(in the rows, 128 means zero)
X: rows in a few groups, each row roughly a mix of its group's directions:
X (96 x 12):
[[114  97 127 135 163 127 139 135 140  78 138 173]
 [115 112 164 126 129 133  78 125  93 124  86 116]
 [108 111  95 123 134 136  82 149 149  80 116 135]
 [117 144  80 117  88 122 112 123 114  84 151 139]
 [135 158 153 126 169 168  88 129 144 152 120 132]
 [ 99  97 162 120 167 149 129 154  93 118 110 132]
 [145 167 106 137 122  94 105 104 117 170 151 108]
 [105 152 151 110 163 147 112 116 134 179 118 155]
 [146  81 163 115 121 140 161 102 166 134 120 129]
 [104  99 143 107  90 110 121 125  91 172 122 140]
 [137  79 101 154 124 125 104 124 151  81 139 134]
 [149 153 147 106 106 126 153 106 133 178 143  95]
 [133 175 121 138 109 114 138 144 147 108 110  73]
 [ 86  70 121 113 104 113 129 137 107 122 126 153]
 [137 121 161 131 193 164 147 137 141 120 129 137]
 [103 143 118 104  91 157 147 177 116 101 122 130]
 [106 128 140 133 131 115  90 135  68 122  89 132]
 [155 124 138 113  98 152 146 122 167 132 157  82]
 [135  74 137 132 123 114 176 117 132 105 108 157]
 [ 91 120 128 105 123 151 124 167  99  81 109 136]
 [177 167 121 138  98 101 125 100 140 153 140 131]
 [173 103 121 127 113 120 143  94 127 166 156 157]
 [ 95  89 119 108 116 146  98 121  89 161 131 144]
 [162 144 112 137  87  80 145 102 119 134 146 142]
 [134  96 128 124 106 121  98  80 109 174 131 117]
 [154 126 140 141 180 146 113 138 163 167 134 112]
 [108 108 181 119 161 145 144 142  99 127  96 127]
 [168 156 129 138 154 138 130 140 152 179 150 109]
 [103 125  88 117 102 127 108 124 103  77 149 143]
 [116 140 182 119 154 145 146 155 125 148 103  95]
 [ 93  91 170 118 151 169 140 133 119 113 112 131]
 [108 141 129 111  74 118 143 117 119  82  99 138]
 [ 91 120 121 132 157 160  97 158 129  96 117 160]
 [134 136 191 123 146 136 154 113 126 138  86 118]
 [170 152 135 129  99 113 107 111 170 166 128 136]
 [156  90 159 127 146 123 182 121 132 142 142 151]
 [125  99 148 136 167 145 114 159 171 142  96 120]
 [137  82 158 138 148 134  96 108 168 111 107 137]
 [101 120 157 111 134 143 154 168  76 124 113 131]
 [132 143 118 130  72 108 164  93 116 141 154 134]
 [ 93  65 133 117 150 147 143 145 125 110 127 146]
 [157 116 131 154 158 113 113 111 175 170 127 119]
 [146 106 129 140 160 140 175 140 165  90 133 119]
 [124 112  75 154 136 119 134 141 143  88 152 158]
 [143  93 130 127 142 129 114 113 158 128 145 193]
 [108  65 110 132 133 153 112 115 138 118 131 165]
 [132 151  85 122  78 141 131 116 152 112 164 130]
 [119 151 120 144 172 145 129 144 146  69 125 121]
 [130 103 166 115 111 130  99  97 101 161 101 106]
 [145 105 120 147 137 137  83 120 180 100 146 115]
 [106 150 113 118 122 159  78 125  98 160 119 101]
 [124 105 135 137 169 135 132 121 180 117 123 174]
 [104 156 156 119  90  90 102 148 141 137  97 126]
 [113 135 134 118  91  94 120 116  72 159 128 140]
 [108 148 118 130 103 101 153 133  72 116 124  92]
 [166  96 133 122 105 116 132 107 161 165 142 162]
 [126 148 112 119  76 111  94 113 106 169 125 117]
 [128 163 177 113 132 134 144 160 117 110  94 103]
 [102 103 165 118 159 158 136 169 114 125  99 126]
 [147 114  90 158 124  97  82 101 139 125 152 121]
 [102 119 179 116 172 155 131 150 115 142 111 131]
 [123 109 119 150 168 117  85 107 159 130 125 166]
 [124 171 143 101  93 147 164 144  96 111 121 124]
 [123 110  91 137 128 146 156 153 157  85 156 148]
 [159 147 115 126  89 112 115  97 107 177 141 127]
 [143  97 173 114 125 123 178 109 143 137 101 136]
 [ 96 120 110 114 108 113 117 159  91  82 107 142]
 [146 123  83 144 112  84 154 103 117 146 154 141]
 [116  80 112 122  93 165 128 144 113  91 137 114]
 [123 162 153 123 147 154 125 173 153  89 119 111]
 [129  76 119 116 107 126 154 111  88 161 145 136]
 [130 141 100 128  69 128 163 128 137 149 162 130]
 [157 127 142 147 147 122 138 138 170 186 121 114]
 [157 153  90 134  81 112 102 107 150 143 136 117]
 [109  93 146 110 159 175 104 131 118 162 126 142]
 [105 127 147 107 133 165 131 178 134 101  91 124]
 [118  90 129 136 172 151  91 140 169 119 116 126]
 [ 72 107 156 110 144 147 109 160 121 126 101 126]
 [ 98 155 127 101 135 181 104 138 130 164 147 125]
 [107  82 107 121 110 172 134 149 128  91 140 136]
 [115  96 150 130 184 145 105 162 129 128 103 125]
 [164 197 110 116 108 135 126 129 143 122 135 114]
 [145 122 161 136 172 155 123 131 172 155 111 112]
 [113 162 150 111 130 121 121 121  81 177 106 125]
 [104  97 109 128 151 113  83 149 113  89 109 140]
 [130  96 130 125 135 152 170 141 175  94 136 149]
 [119 119  89 135  83  95 116  92 133 100 138 144]
 [104 144 170 120 166 162 114 154 129 140 103 107]
 [153 187 155 135 119 104 145 124 110 150 121 101]
 [135 130 125 120 127 111 204 120 134 148 133 156]
 [143 123  66 135 106 141  93 107 151 120 146 130]
 [171 137 138 130  93  99 144 110 131 136 138  77]
 [137  98 132 114  91 134 193 135 116 111 127 118]
 [160 148 108 138 127 132 106  98 190 133 137 118]
 [128 135 146 115 180 173 105 162 131 114 117 116]
 [151 152 148 134 107 105 171 138 124 180 117 119]]
which group is each row in? (one row of each group first):
[152 185 109 138 116 104 125 144 127 124 152  87]
L
[126  81  93 118  99 131 124 104  95 156 149 141]
A
[136 148 135 115 160 183 108 152 163 114 125 113]
W

[156 184 132 141 130  83 118 124 125 143 130  98]
L
[ 97 125 136 123 146 175  91 163 134  95 119 134]
L
[103 105 127 120 153 165 152 147 157 106 128 171]
L
[141 143 121 143 141 130 139 163 171  72 139 121]
L
[ 96 115 147 116 102 125 168 150  75 126 120 139]
W
[136  81 139 114 101 107 144 111 112 165 141 165]
A
[142 152 112 131 148 136 145 130 193 132 165 136]
L
[113  92  99 140 130 153 120 152 142  73 139 145]
L
[ 85 103 105 116 103 138 131 150  91  94 144 145]
W
